D: rows in 3 groups, each row roughly a mix of its group's directions
D (111 x 10)
[[ 10 -13  -1  -4  14  -2 -17 -26   8  13]
 [ 13  12  -7  -9 -12   6 -22   2  13 -20]
 [ 11   9  13   9 -12   4  26  10   8  15]
 [-10 -10 -15 -10   8  -6 -26 -12  -8 -12]
 [ -3  -4  21  -5 -13   2  19   2   9  24]
 [  4   2   6 -20 -31   4   0   2   1 -15]
 [ -3   0   5  20  32  -2  -7   5   2  10]
 [ -2  -5  12   9   0 -10  30  -3   4  20]
 [ -4  13  16   0 -19   3  22  12   7  14]
 [-14   8  13  20   7  -6  17  17  12   5]
 [ -8  -4  12  13  27 -15  -1   6  13  -9]
 [-14  12   7  17  -9  -7  25  15   2   8]
 [-22   3  11  -4  13   2 -22  -1   1 -20]
 [ -2   4   6  11 -13  -9  26   3   1  24]
 [  0  10  -5  19  15 -16   5  21 -15   2]
 [ 19 -13  -4  -6   1  -2 -18 -23  13   8]
 [ 20  -9   4  -8  11   9 -29  -8   4   2]
 [  3   2   4   2  13 -24   5  20  14 -17]
 [ -1   7  -4  22  26  -5  -8   4  -5  19]
 [ -5   1  -1 -13 -32  14   2 -11  12   2]
 [-16   6  -3 -11   4  13 -29 -13  -5  -4]
 [ 14   7 -15  11 -17  -1  18   4 -18  10]
 [ -1 -15  20 -11   8   6 -19  -8  21   0]
 [ -2  13   7  10  -8   5  26  24   1  -5]
 [ 10  10  12  14   0   0  19  -6   7  26]
 [  4 -23  11  -1  11  19   1 -19  -7  12]
 [ 12  -8 -12 -21  -8   3 -18 -16 -15  -2]
 [ -3  13  17   5 -12   0  22   1   1  23]
 [  6  -6 -15  -7   7   1 -29 -10  -1 -18]
 [-14  16 -12   6 -19  -4  23   4  -8  -7]
 [-17  14  -6 -15  -3  -9  -7  -1  22 -18]
 [  8  -4 -15 -21  -5  10 -20 -13 -13  -7]
 [ 10   3  -8   5  29 -15 -14   9 -11  -7]
 [  2 -10 -13 -21 -16   0   5 -18  -6 -18]
 [  4  15  12  10  -8   2  27  14  12   7]
 [ 15  -4  -1 -20 -13  18 -22  -2   4   1]
 [ -5  17   4  12  -4  -1  26  19  -6 -11]
 [ -7  -3  14  -9 -27  10   6 -10  19  -3]
 [-19   8  14  -6 -15  -3  16  10 -19  -8]
 [-16  22 -21  -4  -3  14  -3  14   1 -10]
 [  8   2   9  17  31  -2 -13   0   7   2]
 [ -7  13   3   9 -19 -13  21  -3  -7  18]
 [  0  19  -5  21  -2 -16  18  13  -5   7]
 [  6  -7  17  13 -21  16   7  -5  -5  20]
 [ 15 -19  12  -3   0  15 -13  -8   3  21]
 [  1  -3 -12 -22 -28  -4   3  -9 -10  -7]
 [ -1   9   8  23  31  -2  -2   3   8  -3]
 [ -1   0 -13   9  24 -10 -19  -2 -11  16]
 [  7  -4  -6   5  29 -11  -7  14 -16  -7]
 [  5  -3  -7 -13  15   6 -32 -10  -4  -2]
 [  2  -3  -1  19  25 -13  -8  -2  -5  21]
 [ -8  12  14  25   9  -8  17  12   7   1]
 [ 16 -11 -15 -17  -2   6 -19 -19  -7   1]
 [ -3   8 -12   3  31 -12 -13   8 -10  -3]
 [ -4   1   3  -7 -35  14   8  -7   7   2]
 [ 14 -10  17   4   5   1  27   1  17   8]
 [  6 -17   9 -13 -16  20  -1 -21   6  -2]
 [-14  -1 -16  -5  10  -4 -23  -5 -15 -18]
 [ -8   8  13  24   8  -4  24   8   6   1]
 [  1   1  -6  -8   3 -15  -7  21  -2 -29]
 [-13  10  10  19   2 -16  20  14  11   3]
 [  2 -17  19 -13  10  -2 -13   6  22  -7]
 [ -8   1 -19  -2   6  -4 -26  -9 -17 -12]
 [ 21 -11  -3 -15   0   5 -25 -15  -4   3]
 [  5   1 -16  -4  29  -8 -18   6 -10  -4]
 [  4  -1   9  22  20  -9  -2   6   9  22]
 [  9   1 -12  -4  27 -18 -12  10  -2 -11]
 [  5  14  15  10  -8   0  29  10   8  10]
 [ -1  -4 -14 -21 -26  -2  -2  -7 -16   2]
 [ -5  -6   2 -13 -26  20   4 -19   5   1]
 [-18  12  10  13  -9  -4  21  20   1   2]
 [-12  12  13  23  10 -11  16  14   5   2]
 [ 15  12   1 -10   1  11 -24  -6  13 -19]
 [ -8   9  13  25  10  -7  21   9   8   0]
 [ -5  14  -6   9 -24  -7  23  13  -2  -3]
 [ -2  -1 -11  -3  21   8 -24   3  -1 -22]
 [-11   0  -8   9   4   3   6  20 -24 -19]
 [  1   3  -8 -20 -33   7   5  -1  -1  -6]
 [  3   9  -1 -16 -31  10   8  -1  -3 -15]
 [ 13   3  13  24   8   1  -1  -3  -8  24]
 [-12  -6 -17 -11  11  -3 -29  -6   0 -11]
 [ -7 -14 -14  -9   8  -5 -25 -11 -11 -14]
 [ 23  -8  -5   5   0  12  -3 -16 -16  19]
 [ -5  -6  -4 -22 -23  20  -3  10   8   0]
 [ 18 -13  15   1   2   3  20   0  19  14]
 [ 14  -6 -13   6  13   6 -23 -13   7  17]
 [  3   9  10   8  -9  14  15  24 -16  -9]
 [ 14 -15  -5  -7   7  -4 -17 -23  15   7]
 [  6   6  -9  10  30 -15  -7  10 -14   0]
 [ -1  10 -12  12  26 -14  -5  11 -17  -3]
 [  3   6  -8  -8 -31   5   6   0 -14  18]
 [ -2  -6 -15  -5   6  -5 -26 -15 -15 -15]
 [ -9  -3  21  -7  -3  -8  24  -5  12  17]
 [ 13   6   7  11 -23  10  10 -17   0  18]
 [ -9  -4   9  -6 -26  12  16  -8  16   8]
 [-17   9   8  18  -2 -13  22  15   0   7]
 [ 17  -9 -13  -8  22   0 -21  -1  -9   7]
 [ 10  -2  12  13  27  -8 -17   1  14   2]
 [  9  -8   3 -11 -31  15   2 -12   7   3]
 [ -1  -4 -10 -18 -31   8   5  -1 -12   9]
 [ -7   4 -11  19  27  -5  -5   3  -7  17]
 [ -8   6 -18 -12 -19  -6 -24   1   3 -10]
 [-12  -3 -16  -6   7  -4 -25  -8 -16 -15]
 [ 12 -17   8   9   0  -2  26   3   8  19]
 [  1  -3  -5 -15 -22  20  -5 -22   0   0]
 [-15   0  19  11  22  -3 -14   5  -7 -14]
 [ -3  -5 -15  -7   3  -8 -25 -16 -12 -16]
 [ -3   5  -4  -6 -31  10  21   3  -1   6]
 [ -9  10  12   2 -18  -3  24  14   6  16]
 [ -1   6  20  22   5   6  -9  -7  -1  23]
 [  1   9  -7 -11 -32  15   4   6  -9   9]]
one row of each group, then the others: which group is each in?
[  2  -9  -1  13  32 -11 -13  -5   0  10]  B
[  9   6  -8   4  29 -17 -12   7  -7 -10]  V
[ -4  -8 -11 -14  -4  -5 -25 -13 -12 -18]  L

[  0  12   6  -4 -20  29   8  13   3   1]  B
[ 13  -6 -12 -19  -6  -1 -22 -16 -14  -1]  B
[-15   0  13   0 -14  -7  27   9  -2  15]  L
[  1  -4 -10 -20 -30   9  -2   1  -9  10]  B
[ -9  -4   5  -9 -29  16  12 -12  10  -1]  V
[  5 -20  19 -12   8   2 -16   1   8 -20]  V
[  2   3   0  20  23 -13 -10   3  -1  22]  B
[ -4  16  -4   9 -13   1  14  23  -9 -18]  L
[ -7   3  -1   1 -22 -16  12  -9   0  25]  L
[ -5  -6  15  10  28 -14  -8   5  11  -9]  B
[  7  -9 -10  -7  13   5 -25  -6  -5 -23]  L
